grid =
[[ 2.58 -3.26 -2.56 -1.27 -4.08  1.86  2.14 -2.08 -0.74  0.26 -0.10 -2.45
  -1.13]
 [ 1.13  0.36 -5.56  0.05 -2.41 -5.71  0.43  2.54 -1.18 -2.42  1.60  2.20
  -0.64]]
grid[0,0] = 2.58
grid[1,-2] = 2.20
grid[1,5] = -5.71
grid[-1,-1] = -0.64
grid[-1,-11] = -5.56
grid[-2,6] = 2.14
grid[1,-10] = 0.05
grid[0,-8] = 1.86
grid[-1,-12] = 0.36
grid[0,-11] = -2.56
grid[-2] = [2.58, -3.26, -2.56, -1.27, -4.08, 1.86, 2.14, -2.08, -0.74, 0.26, -0.10, -2.45, -1.13]
grid[1,7] = 2.54
grid[1] = [1.13, 0.36, -5.56, 0.05, -2.41, -5.71, 0.43, 2.54, -1.18, -2.42, 1.60, 2.20, -0.64]
grid[1,9] = -2.42
grid[0,11] = -2.45
grid[-1,10] = 1.60
grid[:, 11] = [-2.45, 2.20]
grid[:, 6] = [2.14, 0.43]

W =
[[ 0.55 -1.41  4.08 -4.34]
 [-2.89  1.19 -1.21  0.72]
 [-3.64  0.73 -0.47  0.73]
 [ 1.64 -0.65 -0.02  0.66]
 [-0.63 -1.69  0.96 -1.49]
 [ 0.82  0.78  1.40 -0.86]
 [ 2.15  0.93  1.90 -1.85]
 [-1.03  0.50  0.14  1.30]
 [ 0.81  0.94 -1.91  1.53]
 [-0.43 -1.97  1.00  5.65]
 [-0.53 -0.04 -5.53 -0.37]
 [ 1.30  0.07 -1.59 -0.62]
 [ 0.96  0.59 -1.24  1.95]
 [-0.42  0.15  0.05  0.59]]
W[0][0] -> 0.55
W[3][0] -> 1.64
W[13][1] -> 0.15
W[11][3] -> -0.62
W[12][3] -> 1.95
W[13][2] -> 0.05
W[2][3] -> 0.73
W[1][3] -> 0.72
W[10][3] -> -0.37
W[3][2] -> -0.02
W[:, 0] -> [0.55, -2.89, -3.64, 1.64, -0.63, 0.82, 2.15, -1.03, 0.81, -0.43, -0.53, 1.30, 0.96, -0.42]
W[0][3] -> -4.34
W[3] -> [1.64, -0.65, -0.02, 0.66]
W[:, 3] -> [-4.34, 0.72, 0.73, 0.66, -1.49, -0.86, -1.85, 1.30, 1.53, 5.65, -0.37, -0.62, 1.95, 0.59]
W[4][2] -> 0.96
W[7][3] -> 1.30
W[1][1] -> 1.19
W[:, 1] -> [-1.41, 1.19, 0.73, -0.65, -1.69, 0.78, 0.93, 0.50, 0.94, -1.97, -0.04, 0.07, 0.59, 0.15]
W[9][1] -> -1.97
W[2] -> [-3.64, 0.73, -0.47, 0.73]
W[3][3] -> 0.66
W[13][3] -> 0.59
W[5][1] -> 0.78
W[8][1] -> 0.94
W[11][0] -> 1.30
W[11][2] -> -1.59
W[:, 2] -> [4.08, -1.21, -0.47, -0.02, 0.96, 1.40, 1.90, 0.14, -1.91, 1.00, -5.53, -1.59, -1.24, 0.05]
W[7][0] -> -1.03
W[9] -> [-0.43, -1.97, 1.00, 5.65]
W[6][1] -> 0.93
W[7][1] -> 0.50

X =
[[-0.72  0.56  4.76  2.43 -1.89  1.20 -3.79  3.91  1.14 -3.73 -3.17 -4.91
  -2.04  1.89]
 [-3.32 -3.60 -1.25 -1.15  2.17 -2.53  1.27 -3.38  2.81 -0.35 -4.99 -3.10
  -3.98 -3.94]
 [-3.24  4.88  2.70  0.91  4.48  2.73  5.28  3.49 -4.52  1.14  1.62  0.42
   2.42  3.70]
 [ 4.36  4.36 -0.79  3.79 -1.26 -4.36  4.43  5.28  0.04  4.61 -4.24  3.90
  -3.58  2.67]
 [-2.16 -5.07  4.41  5.26 -0.99  0.32  2.83 -1.05 -2.55  0.24 -0.68  1.42
   2.21 -0.78]
 [-2.01 -0.47  3.90  1.91  0.78  5.11 -5.19 -0.40  1.15  3.14 -2.56  0.54
   2.77 -1.89]
 [-5.19  2.73  0.56 -2.40  2.70  3.39 -3.33 -3.80 -0.55 -1.55  3.89  3.61
   3.04 -5.15]
 [-1.33 -0.91  4.93  2.20 -0.93 -4.94  0.68 -1.00  2.18  2.79  0.37  0.58
  -4.79  1.23]
 [-4.43 -2.35  0.37 -2.56 -5.11  1.23 -2.98 -2.27 -4.24 -1.80 -2.08  4.73
  -3.46  4.05]
 [-0.29  4.33  5.01  0.25 -5.25 -3.14 -0.53  4.02 -1.10  3.23  4.26 -4.19
  -3.22 -0.64]
 [ 5.28 -0.82 -2.39  1.35 -4.16 -0.74 -0.68 -1.41 -4.77  5.22 -0.65 -1.82
  -4.21  2.77]
 [ 0.98 -3.10 -3.65 -2.69  2.47 -3.85  4.23 -4.29  2.50  3.86 -2.70  5.27
   2.11 -0.59]]
X[0][0] => -0.72
X[11][3] => -2.69
X[9] => [-0.29, 4.33, 5.01, 0.25, -5.25, -3.14, -0.53, 4.02, -1.10, 3.23, 4.26, -4.19, -3.22, -0.64]
X[6][13] => -5.15
X[11][1] => -3.10
X[10][11] => -1.82
X[:, 2] => [4.76, -1.25, 2.70, -0.79, 4.41, 3.90, 0.56, 4.93, 0.37, 5.01, -2.39, -3.65]
X[:, 12] => [-2.04, -3.98, 2.42, -3.58, 2.21, 2.77, 3.04, -4.79, -3.46, -3.22, -4.21, 2.11]
X[:, 1] => [0.56, -3.60, 4.88, 4.36, -5.07, -0.47, 2.73, -0.91, -2.35, 4.33, -0.82, -3.10]
X[8][8] => -4.24
X[7][0] => -1.33
X[7][1] => -0.91
X[4][0] => -2.16
X[4][11] => 1.42
X[4][3] => 5.26
X[8][3] => -2.56
X[9][13] => -0.64
X[7][6] => 0.68
X[7][9] => 2.79
X[6][3] => -2.40
X[0][13] => 1.89
X[:, 11] => [-4.91, -3.10, 0.42, 3.90, 1.42, 0.54, 3.61, 0.58, 4.73, -4.19, -1.82, 5.27]
X[11][13] => -0.59
X[:, 5] => [1.20, -2.53, 2.73, -4.36, 0.32, 5.11, 3.39, -4.94, 1.23, -3.14, -0.74, -3.85]
X[11][9] => 3.86
X[6][7] => -3.80
X[4][13] => -0.78
X[:, 9] => [-3.73, -0.35, 1.14, 4.61, 0.24, 3.14, -1.55, 2.79, -1.80, 3.23, 5.22, 3.86]
X[2][8] => -4.52
X[9][8] => -1.10
X[5][8] => 1.15
X[4][8] => -2.55
X[10] => [5.28, -0.82, -2.39, 1.35, -4.16, -0.74, -0.68, -1.41, -4.77, 5.22, -0.65, -1.82, -4.21, 2.77]
X[6] => [-5.19, 2.73, 0.56, -2.40, 2.70, 3.39, -3.33, -3.80, -0.55, -1.55, 3.89, 3.61, 3.04, -5.15]
X[8] => [-4.43, -2.35, 0.37, -2.56, -5.11, 1.23, -2.98, -2.27, -4.24, -1.80, -2.08, 4.73, -3.46, 4.05]
X[4][12] => 2.21

B =
-0.70,0.20,1.21,-4.87,-0.62,0.79,-0.01,0.25,0.57,4.34
-0.09,-0.36,-0.79,-0.49,0.21,-0.07,0.01,0.37,-0.08,-0.26
0.22,0.26,-0.16,0.94,0.66,0.26,1.88,-0.54,3.39,1.33
0.37,-0.51,-0.23,1.46,0.11,-0.93,-0.28,3.61,-0.69,1.10
4.94,0.68,3.12,1.42,0.74,-3.84,1.51,0.35,-1.37,0.60
B[0, 0] = -0.70
B[:, 9] = [4.34, -0.26, 1.33, 1.10, 0.60]
B[4] = [4.94, 0.68, 3.12, 1.42, 0.74, -3.84, 1.51, 0.35, -1.37, 0.60]
B[4, 4] = 0.74
B[:, 2] = [1.21, -0.79, -0.16, -0.23, 3.12]
B[1, 7] = 0.37
B[1, 4] = 0.21
B[0, 6] = -0.01
B[3, 1] = -0.51
B[0, 5] = 0.79
B[1, 3] = -0.49
B[2, 9] = 1.33
B[3, 9] = 1.10
B[0] = [-0.70, 0.20, 1.21, -4.87, -0.62, 0.79, -0.01, 0.25, 0.57, 4.34]
B[1, 5] = -0.07
B[3, 6] = -0.28
B[2, 0] = 0.22
B[:, 6] = [-0.01, 0.01, 1.88, -0.28, 1.51]
B[:, 0] = [-0.70, -0.09, 0.22, 0.37, 4.94]
B[1] = [-0.09, -0.36, -0.79, -0.49, 0.21, -0.07, 0.01, 0.37, -0.08, -0.26]
B[3] = [0.37, -0.51, -0.23, 1.46, 0.11, -0.93, -0.28, 3.61, -0.69, 1.10]
B[4, 8] = -1.37
B[3, 2] = -0.23
B[2, 4] = 0.66
B[1, 1] = -0.36
B[:, 3] = [-4.87, -0.49, 0.94, 1.46, 1.42]
B[2] = [0.22, 0.26, -0.16, 0.94, 0.66, 0.26, 1.88, -0.54, 3.39, 1.33]
